One turn moves each row of this set onto another row. After a few examples, where does it send each row asked below?
Suze: [-1.20 -1.70 -2.88 -2.56 -1.65  3.66 -1.58  3.25 -1.33 -0.34  0.49  4.20
 -0.94 -2.93  2.89 -1.68 -0.82  1.67 -1.14 -0.05]
dig: [ 0.75 -0.79 -3.73 -1.22 -1.17  1.27 -2.10  3.25 -0.16  1.91  2.10 -0.18
 -1.10 -1.68  2.35 -1.38 -3.27  0.97  0.03 -0.92]
Zuka: [ 0.72  0.74  1.03 -1.19 -5.09  1.71 -0.43  3.97  0.63  0.66  0.28  2.45
  0.54 -1.42  1.11 -1.09 -0.16  2.00 -0.55 -0.47]
fone: [-2.88 -0.70 -0.19 -0.97 -2.20  1.70 -2.95  3.71 -0.93 -0.15  2.50  0.41
 -0.44 -1.01  3.96 -2.30 -0.46  1.23  1.02 -1.06]
fom: [ 0.14  0.80 -1.50 -1.10 -2.93  0.61  0.25  1.96  2.07  2.79  1.74  2.86
  3.14 -0.61  2.10 -2.76 -0.46  0.70  0.95  1.08]
Bomeb: [-1.48 -0.14 -2.23 -0.51 -0.42  3.37 -3.36  1.13 -0.01 -1.28  0.21  0.08
 -1.30 -2.32  3.98 -0.52 -0.17  0.05 -0.14  0.59]
nek: [-2.14 -0.19  0.70 -1.00 -3.34  2.61 -3.33  3.23 -0.97  0.36  1.65  0.69
 -0.29 -0.53  3.28 -2.07 -0.06  1.57  0.55 -1.86]
Tor: [ 0.57  1.03 -1.57 -1.97 -2.14  1.40  1.03  2.39  2.08  2.71  2.04  3.22
  2.24 -1.02  1.52 -3.19 -0.48 -0.20  0.63  0.82]
Sim: [-0.37  0.62 -2.01 -2.50 -2.03  1.44  0.62  2.14  2.12  2.29  1.31  2.37
  3.35 -1.05  2.06 -1.83 -0.55  0.69  0.79  1.66]
Rit: [-1.50  0.07 -2.30 -3.03 -1.69  3.33  0.18  1.23  1.28  1.07  1.59 -0.63
 -1.14 -0.98  3.06 -1.40 -0.44  1.11 -1.84 -1.64]
kul: [ 1.28  2.11 -1.23 -1.68 -2.72  0.95 -0.25  1.30  1.80  0.36 -1.21  4.28
 -0.56 -0.07  1.51 -0.56  0.31  0.35 -1.35  0.84]
Luz: [ 0.57  0.99 -3.61 -1.13 -3.81  3.27 -2.14  2.12  1.72 -0.16  1.28  4.20
 -0.80  0.93  2.65 -3.05 -0.49  1.78  1.29 -1.25]
zad: [ 1.30 -0.01 -1.47 -1.17 -1.74 -1.05 -0.69  1.10  3.36  1.04  1.62  2.44
 -1.65 -0.57  3.25 -3.15 -0.19  0.10 -0.34 -1.19]
pime: [-1.40 -0.27 -0.48 -0.47 -1.80  0.20 -1.03  2.45  1.35 -0.46  0.26  2.14
 -1.22 -0.52  4.81 -1.85 -1.77  1.35  2.13  2.69]
gebu: [ 0.48  1.19 -1.53 -0.24 -2.55 -0.26 -3.41  3.71  0.09  0.17  2.01  1.16
  1.08 -0.89  1.67 -3.68 -2.72 -0.44  0.05 -0.29]
rab: [ 1.01  0.81  0.14 -1.59 -2.37  1.96 -0.19  2.07  0.80 -1.37 -0.43  3.58
  1.28 -0.34  3.15 -1.49 -1.36 -1.34 -0.61 -2.08]
sez: [-1.30  1.48 -2.64 -0.37 -0.83 -0.16 -2.39  1.06  1.26  0.22  0.19  1.37
 -0.42 -1.32  2.43  0.70  1.48 -1.33  0.50  0.38]
delov: [-2.14  0.41 -0.57 -0.47 -2.76  2.24 -3.05  3.53 -1.26 -1.01  2.61  0.94
 -0.81 -1.86  3.64 -2.75 -1.45  1.53  0.80 -1.37]
kibo: [ 1.78 -0.90 -3.92  0.05 -1.82  1.33 -1.31  2.25  1.31 -0.20 -0.33  2.13
 -3.55 -2.51  2.23 -1.42 -0.35  0.44 -1.07  0.28]
vopi: [-2.38  1.88 -2.59 -2.31 -1.37  1.17 -1.94  3.58  0.93  0.13  0.59  2.16
 -0.17 -2.09  0.49  0.10  0.49  1.60 -0.64  2.04]
Leke: [ 0.20  0.99 -2.06 -2.87 -1.64  1.58  0.24  2.42  1.61  1.88  1.61  3.45
  2.88 -0.95  2.01 -2.05 -0.59 -0.55  1.07  1.88]
zakat: [-0.85  1.11 -2.35  0.78 -0.66  2.79  0.81  3.32  0.11  2.31  0.86  1.57
 -0.49 -2.84  2.85 -3.88  1.00  1.10  1.05 -0.32]
ter: [ 1.63 -1.40 -3.31  0.70 -0.84  1.75 -0.68  1.85  1.04 -0.69  0.06  2.85
 -3.04 -1.93  2.19 -1.11  0.12  0.51 -1.17  0.42]
lopit: [-0.48 -0.50 -2.82 -1.66 -1.28  2.27 -3.37  0.93 -0.74 -0.06  0.16  3.75
  1.45 -2.28  2.15 -1.69  0.94  0.10 -0.13  2.72]
gabu: [ 1.73 -0.71 -3.88 -0.19 -1.53  1.93 -0.49  1.95  0.15 -0.63 -0.88  3.20
 -3.05 -1.97  1.82 -1.54 -0.65  0.78 -1.22  0.27]
zalem: [-0.24  1.04 -1.84 -2.42 -2.56  0.88  0.64  2.27  2.13  1.87  1.84  3.03
  2.90 -0.48  2.66 -2.36 -0.56 -0.40  0.01  1.78]
Viz: [-0.61  0.75 -1.92 -2.58 -2.22  1.12  0.31  2.77  0.36  1.54  1.28  0.11
  1.90 -0.89  2.72 -2.12 -1.40  0.61  1.12 -3.12]
fipi: [-2.14 -0.81  0.16  0.58 -2.18  4.01 -1.04  2.40  1.55  1.26 -0.07  2.40
 -2.01 -0.24  2.85 -0.58  0.76 -0.82  0.06 -0.04]
kedan: [ 1.62 -0.40 -0.69 -0.01 -2.69  1.20 -1.75  2.85 -0.73  1.71 -0.34  3.34
  1.17 -0.42  3.41  0.79 -1.19  0.61  0.94 -1.77]
Vup: [ 1.19 -0.48 -2.31 -1.84 -2.62  2.97 -1.27  0.21 -0.01 -0.15  0.88 -0.39
  0.12 -2.40  2.29 -4.10 -1.77  0.88 -1.31 -0.11]
Mup: [ 0.84 -1.06 -3.85  0.20 -1.46  2.55 -0.56  2.09  0.64 -0.02 -0.19  3.77
 -3.04 -1.35  2.05 -0.73 -0.15  1.27 -0.80  1.42]
gaf: [-1.79  0.91  0.16 -0.33 -3.02  2.12 -4.07  3.01 -1.03 -0.12  1.99  0.82
 -0.40 -1.10  3.56 -1.62 -0.72  1.42  0.74 -1.60]
zimu: [-2.84  0.09 -0.19 -0.76 -3.39  2.48 -3.13  2.87 -0.96  0.11  2.51  1.11
 -0.73 -1.19  2.97 -1.77 -0.62  0.93  0.95 -2.31]
Gel: [-1.55  0.65 -3.34 -2.89 -1.77  2.38 -0.24  3.51  0.29 -1.32  2.94  2.01
  0.65 -0.93  3.81 -2.63  0.73 -1.48  1.28 -0.39]
biduv: [ 1.44 -0.71 -1.23 -0.22 -3.54  1.79 -0.34  1.59  1.51  2.68  1.22  1.41
  0.12 -1.35  1.35  0.30  1.25  1.84  0.66  1.92]
safeb: [ 1.30 -1.15 -3.55  0.44 -2.63  2.40 -1.72  2.05  1.36 -0.66 -0.22  3.74
 -3.26 -1.61  2.59 -0.92  0.11  0.28 -0.82  0.85]

fipi moves to zad
ter moves to zalem
Now these:
Tor moves to fone
Zuka moves to dig
Luz moves to zakat
rab moves to Rit
Mup moves to fom
nek moves to kibo
Suze moves to biduv
vopi moves to kedan
Sim moves to gaf
Viz moves to Bomeb

